128 stands for zero in the data rows.
The same things were measured in two ways. The second way is not exact.
Here are some of them measured both ways, the first way above the second, with a blank line after each pair.
[99, 148, 110, 140, 149, 151, 134, 127, 141, 92, 127, 180, 153, 192, 145, 78]
[106, 137, 159, 121, 180, 129, 187, 121]

[138, 142, 125, 117, 93, 122, 119, 102, 135, 122, 117, 132, 134, 151, 146, 151]
[95, 124, 132, 154, 122, 146, 115, 154]

[114, 115, 109, 107, 123, 124, 110, 126, 143, 139, 161, 202, 209, 217, 182, 145]
[99, 145, 129, 181, 127, 188, 191, 129]

[125, 99, 116, 95, 107, 101, 113, 129, 121, 135, 131, 115, 113, 111, 138, 144]
[138, 118, 111, 170, 95, 124, 109, 139]

[148, 161, 84, 108, 138, 147, 121, 95, 124, 121, 157, 160, 122, 155, 131, 113]
[84, 119, 148, 118, 143, 166, 155, 117]

[114, 142, 66, 110, 106, 123, 105, 80, 130, 123, 167, 203, 192, 210, 151, 92]
[80, 135, 175, 187, 183, 191, 185, 134]

[160, 129, 171, 164, 143, 147, 150, 143, 118, 133, 122, 85, 91, 55, 93, 146]
[152, 133, 130, 66, 107, 103, 77, 99]

[104, 112, 128, 116, 102, 102, 125, 129, 130, 155, 159, 176, 197, 185, 170, 132]
[111, 136, 114, 199, 135, 167, 158, 131]

[148, 166, 119, 137, 167, 156, 148, 105, 132, 121, 131, 150, 104, 106, 101, 111]
[116, 123, 152, 82, 159, 139, 138, 116]

[128, 146, 83, 119, 138, 124, 102, 107, 115, 73, 122, 140, 107, 118, 95, 107]
[131, 128, 174, 105, 165, 111, 129, 140]

[139, 144, 123, 131, 154, 144, 137, 102, 115, 114, 124, 115, 85, 69, 86, 105]
[139, 131, 148, 97, 151, 119, 111, 114]

[137, 174, 79, 130, 181, 186, 127, 82, 109, 78, 111, 131, 97, 132, 92, 62]
[102, 153, 174, 65, 190, 125, 173, 127]

[153, 101, 172, 145, 118, 122, 137, 159, 108, 156, 115, 80, 81, 44, 98, 156]
[169, 116, 106, 108, 75, 81, 57, 105]

[144, 73, 182, 100, 36, 47, 117, 177, 134, 218, 173, 96, 163, 97, 152, 196]
[169, 76, 78, 224, 18, 150, 61, 127]

Now 16 new things, measured the second way only, each followed by its number:
[211, 75, 43, 255, 0, 137, 30, 138] 0
[85, 151, 158, 141, 174, 169, 174, 164] 1
[101, 121, 108, 149, 104, 147, 147, 134] 2
[110, 142, 169, 115, 190, 117, 177, 135] 3
[105, 149, 130, 32, 131, 110, 108, 104] 4
[61, 151, 120, 114, 138, 164, 170, 134] 5
[173, 79, 86, 200, 48, 133, 51, 114] 6
[88, 158, 130, 141, 163, 165, 187, 140] 7
[88, 146, 151, 94, 172, 142, 149, 134] 8
[116, 165, 128, 95, 137, 118, 153, 103] 9
[126, 118, 120, 126, 126, 116, 99, 145] 10
[89, 140, 141, 131, 156, 163, 167, 119] 11
[212, 92, 60, 154, 13, 75, 8, 119] 12
[109, 155, 140, 100, 162, 128, 151, 130] 13
[165, 94, 85, 152, 56, 119, 88, 141] 14
[218, 61, 28, 255, 0, 108, 1, 153] 15
A few of them come next, measured the first way, each followed by the number of its row above:
[105, 136, 100, 121, 145, 144, 131, 109, 139, 110, 137, 182, 178, 219, 166, 116] 7
[135, 141, 133, 114, 115, 109, 107, 130, 141, 128, 137, 155, 150, 180, 168, 164] 2
[127, 16, 210, 99, 0, 2, 104, 225, 124, 255, 150, 51, 168, 55, 154, 254] 15
[102, 130, 67, 115, 136, 153, 134, 93, 160, 94, 121, 176, 155, 208, 160, 113] 1
Now 16 new things, measured the second way only, each followed by its number:
[130, 101, 103, 170, 76, 137, 80, 124] 0
[162, 127, 100, 116, 123, 90, 100, 122] 1
[87, 167, 171, 44, 203, 143, 188, 103] 2
[203, 90, 57, 149, 27, 92, 30, 112] 3
[97, 175, 164, 35, 182, 119, 155, 102] 4
[114, 156, 153, 99, 197, 120, 186, 126] 5
[100, 160, 145, 51, 169, 112, 169, 103] 6
[217, 103, 85, 144, 68, 106, 66, 128] 7
[122, 138, 147, 95, 151, 122, 144, 130] 8
[125, 108, 128, 172, 126, 124, 120, 142] 9
[87, 137, 162, 77, 175, 115, 135, 122] 10
[116, 179, 147, 57, 181, 117, 178, 114] 11
[187, 94, 78, 104, 50, 86, 30, 107] 12
[96, 139, 170, 41, 191, 142, 146, 116] 13
[90, 145, 134, 182, 168, 205, 205, 120] 14
[104, 157, 159, 73, 200, 129, 179, 121] 15
A few of them come next, measured the first way, each followed by the number of its row above:
[144, 154, 102, 122, 158, 147, 127, 96, 116, 103, 115, 120, 98, 118, 106, 92] 8
[105, 155, 109, 140, 178, 160, 138, 108, 127, 83, 108, 161, 133, 168, 124, 66] 5
[136, 165, 136, 167, 193, 167, 153, 116, 119, 97, 116, 139, 143, 151, 116, 77] 11
[136, 108, 164, 111, 87, 106, 132, 148, 112, 167, 145, 124, 135, 93, 132, 173] 0
Now 16 new things, measured the second way only, each followed by its number:
[153, 132, 128, 129, 148, 115, 129, 130] 0
[128, 135, 151, 74, 130, 114, 114, 114] 1
[104, 168, 162, 78, 166, 125, 162, 127] 2
[94, 135, 159, 123, 181, 130, 142, 135] 3
[54, 172, 149, 123, 168, 156, 188, 142] 4
[83, 157, 175, 48, 189, 138, 188, 111] 5
[109, 136, 171, 155, 170, 161, 161, 139] 6
[199, 120, 86, 136, 80, 83, 94, 119] 7
[194, 83, 88, 188, 33, 90, 32, 131] 8
[120, 131, 147, 157, 160, 140, 166, 128] 9
[97, 135, 135, 95, 138, 133, 128, 128] 10
[123, 117, 139, 129, 144, 115, 117, 132] 11
[115, 136, 146, 188, 165, 176, 184, 116] 12
[124, 130, 145, 123, 170, 135, 153, 143] 13
[166, 82, 72, 150, 49, 107, 75, 137] 14
[107, 143, 164, 43, 180, 132, 181, 113] 15
A few of them come next, measured the first way, each followed by the number of its row above:
[160, 153, 129, 133, 159, 160, 146, 110, 115, 107, 113, 113, 83, 84, 91, 102] 1
[116, 153, 74, 111, 150, 148, 110, 77, 119, 82, 117, 151, 93, 131, 118, 105] 3
[103, 120, 100, 110, 123, 124, 92, 105, 132, 127, 161, 200, 186, 202, 154, 109] 12
[136, 155, 102, 134, 175, 170, 132, 94, 120, 75, 108, 133, 111, 131, 116, 89] 2
Now 16 new things, measured the second way only, each followed by its number:
[255, 52, 23, 227, 0, 39, 0, 150] 0
[101, 130, 154, 112, 181, 117, 163, 158] 1
[101, 133, 168, 115, 195, 119, 189, 145] 2
[104, 134, 145, 117, 169, 135, 147, 130] 3
[223, 85, 45, 181, 0, 65, 0, 152] 4
[230, 95, 40, 173, 0, 61, 3, 138] 5
[109, 144, 155, 99, 192, 160, 194, 119] 6
[126, 110, 91, 158, 71, 120, 83, 166] 7
[212, 86, 34, 148, 0, 80, 0, 125] 8
[128, 138, 142, 106, 136, 117, 120, 116] 9
[216, 89, 66, 205, 51, 114, 79, 132] 10
[103, 134, 128, 96, 169, 150, 186, 123] 11
[85, 131, 146, 147, 173, 185, 190, 128] 12
[181, 87, 71, 152, 39, 118, 69, 133] 13
[66, 162, 128, 151, 133, 154, 166, 152] 14
[103, 137, 164, 99, 163, 132, 149, 133] 15
A few of them come next, measured the first way, each followed by the number of its row above:
[118, 134, 72, 88, 132, 137, 104, 89, 116, 85, 126, 152, 137, 186, 173, 134] 14
[137, 40, 205, 121, 35, 44, 131, 212, 109, 206, 109, 5, 100, 9, 112, 220] 4
[109, 48, 185, 120, 71, 53, 113, 203, 146, 204, 141, 105, 165, 119, 139, 187] 10
[132, 167, 93, 114, 146, 134, 109, 83, 141, 125, 153, 196, 160, 192, 152, 118] 12
Now 16 new things, measured the second way only, each followed by its number:
[113, 147, 135, 134, 164, 115, 141, 145] 0
[149, 108, 128, 204, 101, 152, 143, 138] 1
[186, 100, 62, 153, 29, 87, 20, 146] 2
[115, 177, 166, 41, 196, 123, 188, 95] 3
[118, 143, 149, 121, 176, 122, 152, 152] 4
[108, 138, 174, 121, 179, 141, 155, 137] 5
[123, 145, 140, 46, 163, 104, 150, 100] 6
[83, 132, 168, 155, 163, 182, 159, 138] 7
[125, 98, 134, 162, 111, 99, 93, 157] 8
[126, 113, 114, 163, 92, 158, 121, 102] 9
[131, 157, 164, 73, 137, 123, 122, 112] 10
[106, 119, 136, 150, 133, 157, 172, 157] 11
[127, 115, 135, 142, 116, 138, 101, 122] 12
[93, 133, 140, 175, 121, 164, 137, 135] 13
[91, 138, 171, 102, 201, 130, 173, 138] 14
[156, 112, 104, 136, 111, 118, 130, 118] 15
A few of them come next, measured the first way, each followed by the number of its row above:
[112, 97, 135, 108, 81, 83, 110, 155, 137, 162, 155, 157, 198, 157, 151, 135] 1
[139, 173, 125, 169, 210, 185, 143, 103, 127, 83, 118, 152, 123, 148, 109, 72] 3
[120, 175, 76, 119, 165, 163, 118, 80, 111, 79, 116, 157, 114, 147, 105, 70] 14
[117, 152, 90, 114, 152, 131, 111, 91, 119, 78, 109, 143, 115, 152, 115, 98] 4
Now 16 new things, measured the second way only, each followed by its number:
[112, 136, 129, 172, 137, 151, 158, 135] 0
[94, 164, 175, 18, 202, 109, 157, 84] 1
[104, 154, 158, 69, 189, 139, 208, 124] 2
[164, 103, 94, 167, 62, 119, 58, 152] 3
[151, 123, 100, 148, 111, 108, 150, 137] 4
[141, 125, 116, 196, 95, 129, 124, 145] 5
[128, 132, 157, 113, 167, 118, 121, 134] 6
[83, 174, 164, 26, 171, 127, 173, 85] 7
[96, 154, 160, 42, 184, 139, 155, 87] 8
[135, 101, 130, 137, 133, 134, 145, 123] 9
[117, 133, 163, 124, 185, 118, 160, 151] 10
[143, 122, 123, 111, 131, 117, 140, 119] 11
[79, 129, 139, 182, 111, 163, 121, 143] 12
[150, 115, 130, 172, 116, 115, 88, 130] 13
[106, 172, 166, 24, 202, 109, 176, 103] 14
[124, 114, 172, 122, 170, 144, 137, 114] 15
A few of them come next, measured the first way, each followed by the number of its row above:
[113, 127, 157, 150, 136, 123, 136, 160, 147, 130, 132, 129, 144, 129, 137, 134] 11
[135, 125, 118, 108, 87, 123, 118, 106, 121, 136, 143, 166, 162, 155, 161, 154] 12
[130, 152, 156, 141, 110, 115, 113, 133, 148, 143, 125, 129, 138, 150, 129, 119] 9
[107, 146, 85, 117, 144, 147, 121, 93, 130, 81, 100, 139, 113, 153, 112, 68] 10
Now 16 new things, measured the second way only, each followed by its number:
[145, 162, 102, 105, 125, 132, 131, 116] 0
[119, 112, 124, 180, 107, 163, 112, 119] 1
[95, 132, 122, 167, 109, 145, 144, 152] 2
[176, 80, 111, 210, 69, 126, 68, 160] 3
[94, 154, 148, 58, 164, 112, 150, 107] 4
[142, 121, 120, 122, 145, 116, 146, 118] 5
[61, 151, 148, 148, 169, 185, 172, 115] 6
[191, 75, 47, 218, 0, 140, 54, 113] 7
[160, 133, 111, 143, 110, 90, 115, 146] 8
[138, 121, 149, 127, 117, 127, 105, 139] 9
[101, 137, 163, 93, 160, 130, 158, 137] 10
[227, 90, 44, 188, 15, 66, 19, 133] 11
[81, 139, 143, 143, 162, 165, 177, 149] 12
[110, 150, 157, 81, 195, 137, 201, 106] 13
[207, 102, 73, 149, 34, 81, 18, 118] 14
[85, 131, 127, 99, 142, 134, 185, 138] 15
A few of them come next, measured the first way, each followed by the number of its row above:
[136, 125, 118, 105, 122, 127, 120, 119, 122, 107, 125, 112, 109, 90, 104, 126] 9
[110, 41, 235, 138, 45, 53, 125, 223, 126, 202, 106, 27, 126, 39, 128, 205] 11
[136, 55, 210, 138, 83, 91, 148, 193, 123, 187, 113, 54, 98, 24, 106, 193] 14
[126, 128, 106, 93, 107, 119, 107, 106, 131, 113, 121, 126, 130, 152, 163, 141] 2
